First come named moves, each a turn or a mirror, each shown by rows before and after it. For each pair of rows after them, which moves, in which order, take the first row to the second? The first pair is done for you.
Fas:
[ -7  -6 -11  -1  -2   3 -15   3 -20  -1 -27   5  -1  -8  -9 -33   4   6
  12   2   6 -13]  ->  [ 15  -4  -7 -19 -27 -12  17  -5  -4  -6  13 -12  18  -6  -9   2   1   3
 -10   1 -12   2]
[-17  13  12  36  38  33  -6 -15 -13   6  -2  34 -33  -6   6   7  15   5
  28 -21  21  17]  ->  [  5  16   8   9   6   2  31 -27   3  -3  34  23  -9   0  -4  51   8  -2
  -5 -25  -3  46]
[  3  -2   0 -28 -38 -17  14  16  20 -10  -5   4  16   1   6 -32   1  -7
 -36  16  -1 -29]  ->  [ -1 -14  -2 -14 -25  -2   2  26  19 -10 -27  12   4  -2   4 -48   3  -6
 -23  13   2 -39]
Tovu:
[-24  -4 -34 -11  -6  -1   8   8  10  -6  12   8   3   6 -19  14  13  -5
   2 -16 -24  15]  ->  [-29 -17 -37   2   5   6  -3  19   1  -2  -5  14   0   8 -19 -11  20  -9
   7  -8 -12 -12]
[ 13  13 -25   3 -36  35 -32  70 -11  -9 -11 -23  28 -22  29 -32 -21   4
  32  24   7 -39]  ->  [ 49  31 -28 -10 -60  15  13  37  10 -17  37 -24  32  -7  30  33 -27 -14
  -1   0 -22  17]
[ -2 -13  -8  12   1  -6 -21  16  -9  11 -18 -10 -28  19   2 -33  18 -21
   9   1 -14 -15]  ->  [ 23  -3 -13   1 -13 -17  10  -5   1  14  20 -10 -26  29  -7   7  16 -29
 -11 -15 -25   8]
[ -7  19  11   3  15  -3  -9 -16   3  -9  -6  -7 -27  18  12   4  13 -21
  22  -9 -10   9]  ->  [-10   8   4   0  18  -2 -11 -13   5 -12 -14  -7 -27  10   9  -2   8 -17
  22  -7  -3   8]
Golez:
[-30 -27  13  -7 -25  -3   9  40  12  20  -3 -11  22 -17  29 -40 -27  -7
  -1  11 -20 -17]  ->  [ -8 -15  18 -15 -46  -3  51   5  18  15  31  12  21 -23   8  17 -30 -14
 -20  -4 -20  22]
[-29 -21 -24  23   3  21   2 -27 -13  40  -4 -15  16  -3  -1 -14 -11  18
  -4   0  18  23]  ->  [-32 -20 -26  24   4  18  -3 -24  -4  27   7 -30   3  14  11 -24 -12  -5
 -15   2  -3  23]
[ -8 -31   7   4  21  34  -1 -17 -19  11 -33  35 -26  11 -31   1   0  18
  13 -16  33   6]  ->  [ -6 -18   2  18  24  22 -16   6  18   0 -12 -11 -40  45  17 -12  -8 -32
  -1 -12 -18  12]
[ 23 -29  15 -43 -22  -9   3  -6 -18   6   4 -27  21  27  45  -9   2  -3
 -18   9  36  -4]  ->  [ 23 -24   9 -43 -17 -12  -1  -7 -19  -2   8 -15  32  25  43   2   5  -2
 -19   6  42   6]
Then:
(2 to 3 moves a pair)
[ 23  20  -6 -63  25 -23  44   3  13 -24  12 -11   3  -4 -29 -19   4  21
 -20 -49  -3  33]  ->  [ 17  28  -9 -44  48 -13  29   9   3 -19   8   3 -15  -4 -28 -14  13   6
 -12 -56  -3  37] | Fas then Tovu
[  7  13  -8  -5   7   5  22 -11  13  -5  14 -10 -13  15   0  34  -9  -3
 -15  -6 -13  28]  ->  [ 11   3  -5 -20 -15  -5  30  -4  18  -8  16 -23  10   9   1  28 -15   1
 -20  -1 -24   7] | Tovu then Fas
[-15  -8  14   9  12  23 -14  23 -12   0  -9  24   3  -8   1 -40  26  14
  -1   0  -3 -36]  ->  [-13   0  13  19  31  31 -12  10 -18   6  -2  32 -23   4  -5 -23  29  10
   5  -5   5  -9] | Tovu then Fas
[ 29  11 -38  24  39  -1  61 -47  43  -3  43 -26  -1  12  -1  23 -34 -51
 -29 -44 -42  70]  ->  [ 43  -5 -45 -11  -7 -28  61 -32  53 -18  38 -57  49  -3  -5   1 -42 -27
 -57 -11 -51  39] | Tovu then Fas
[-25  10   1   8  18   7 -20  31  -5   1 -22 -20  30  -5  -7 -27  15  13
   2  18  10 -45]  ->  [-12   8  10  -4   2  14   6   7 -25  13 -23   9  46 -24 -34   8  15  33
  -1   1  30 -26] | Golez then Golez
[ 10  14   4   6  21  27  23 -38 -36  22  14  75  -7 -23 -35  73  -8  33
 -12 -34  34  24]  ->  [-42  -5  10  56  59  23 -56  21 -26  22 -50  30 -33   7  17 -37   0   6
  43   7  27 -45] | Golez then Golez then Tovu
[  6  19  -1  -3 -10 -27  13  -2  -7  -2 -12  24  43   2  10  20  12  22
  -6 -32  33 -17]  ->  [ -9  15  -6  19  15 -12 -12   3 -11   2 -28  25  16  11  16  -8  12   8
   6 -37  39 -24] | Golez then Golez then Fas
[ 28  20 -17 -24 -21  14  33 -15  20   6   0  23  16 -22 -36  68  30  13
 -16 -21  28  27]  ->  [ 33   5 -13 -38 -37   6  31  -5  22   0 -16   2  44 -27 -29  45  25  17
 -20  -8  16  -2] | Tovu then Fas
[  1 -19  -2  30  31  40 -16  13 -20   2  13  24  -9   6  -7 -21  -3 -28
  15 -31  10 -13]  ->  [ -1 -30  -4  14  19  36 -17  27 -17  -8  -5  15   5  -1 -12 -38   2 -22
   8 -12  17 -33] | Fas then Tovu
[ 31  17   0 -11 -26 -30  29 -12  25   9  24 -26 -12   7   9  -2   5 -27
  -9   7   4  33]  ->  [ 27   0   0 -25 -40 -45  17  10  28   9   7 -30  10  -2   8 -21   3 -15
  -7  25  10   6] | Tovu then Fas
[ 22  -2 -18 -16 -28  22  32  23  -4  -4  23 -29  14   3 -14   2  -4  18
 -16  -7   9   2]  ->  [ 18  10 -16  10   2  27  20  23   4  -1  29 -35 -13  26  -2   1   3  -8
  -4 -15  -1  19] | Fas then Golez
[ 17 -25  -8 -50 -35  11  48 -33 -31 -16   5   9  40 -32 -40  41  -5  35
 -24   6  21  -1]  ->  [ 25 -16 -16 -36 -34 -18  31 -11  29 -32  42 -61  19  17  18   7 -18 -29
 -37   6 -43   2] | Golez then Tovu
[-33 -42 -14   8  25 -11   5   6 -37   8 -22   2   6  -6 -20 -41  19   2
  25  -2  44   1]  ->  [-32 -30 -19  17  47  -5   5 -10 -30   3 -14  13 -13   5 -14 -22  24 -10
  26 -17  46  22] | Tovu then Fas
[-35   4   8  36  38  16 -43  17   3   4 -27   5 -48   2  16 -28  -6 -14
  28  -8   2  -9]  ->  [-31 -11   4  11   5   4 -45  28   2  10 -30 -12 -13  -6   8 -60 -19  -3
  23  16  -2 -43] | Fas then Tovu
[-20 -20  -8 -13  12   8 -19   9  -4  -5 -16   6   2   4 -20 -10   6   5
  18  -4  18 -22]  ->  [-13 -21 -13   1  19   9 -11   4 -13  -1 -12  14 -16  10 -18  10   6  -4
  27 -21  18  -3] | Tovu then Fas
[-11  -2  -4  11  18  11 -18  17   6   2 -28   4  -1   0  -4 -29   7   2
  24   2   4 -16]  ->  [  7  -2 -10 -17 -12 -17  -1   6  27  -1  11 -25  25  11   5  -8  -9 -11
  -4  10 -17  -2] | Fas then Golez then Golez
[-24 -42 -11  12  28  -8 -34  28 -25  -7 -59  47  19 -11  33 -24   8  10
  25 -26   4 -24]  ->  [-10 -30  -9  -1  19  -3  -2   1 -34   1 -37  74  28 -19  -3  21   5  29
  13 -30  14   8] | Golez then Golez
[-14  14  -2  25   9  12 -29   1  19  -4  -3 -32 -32  24  23 -26   1 -25
  14  10 -22 -20]  ->  [-29  -2   2  19  17  20 -32   3  -2   5 -28   1 -14  -5  -2 -35   2   1
  20  11  13 -28] | Golez then Golez
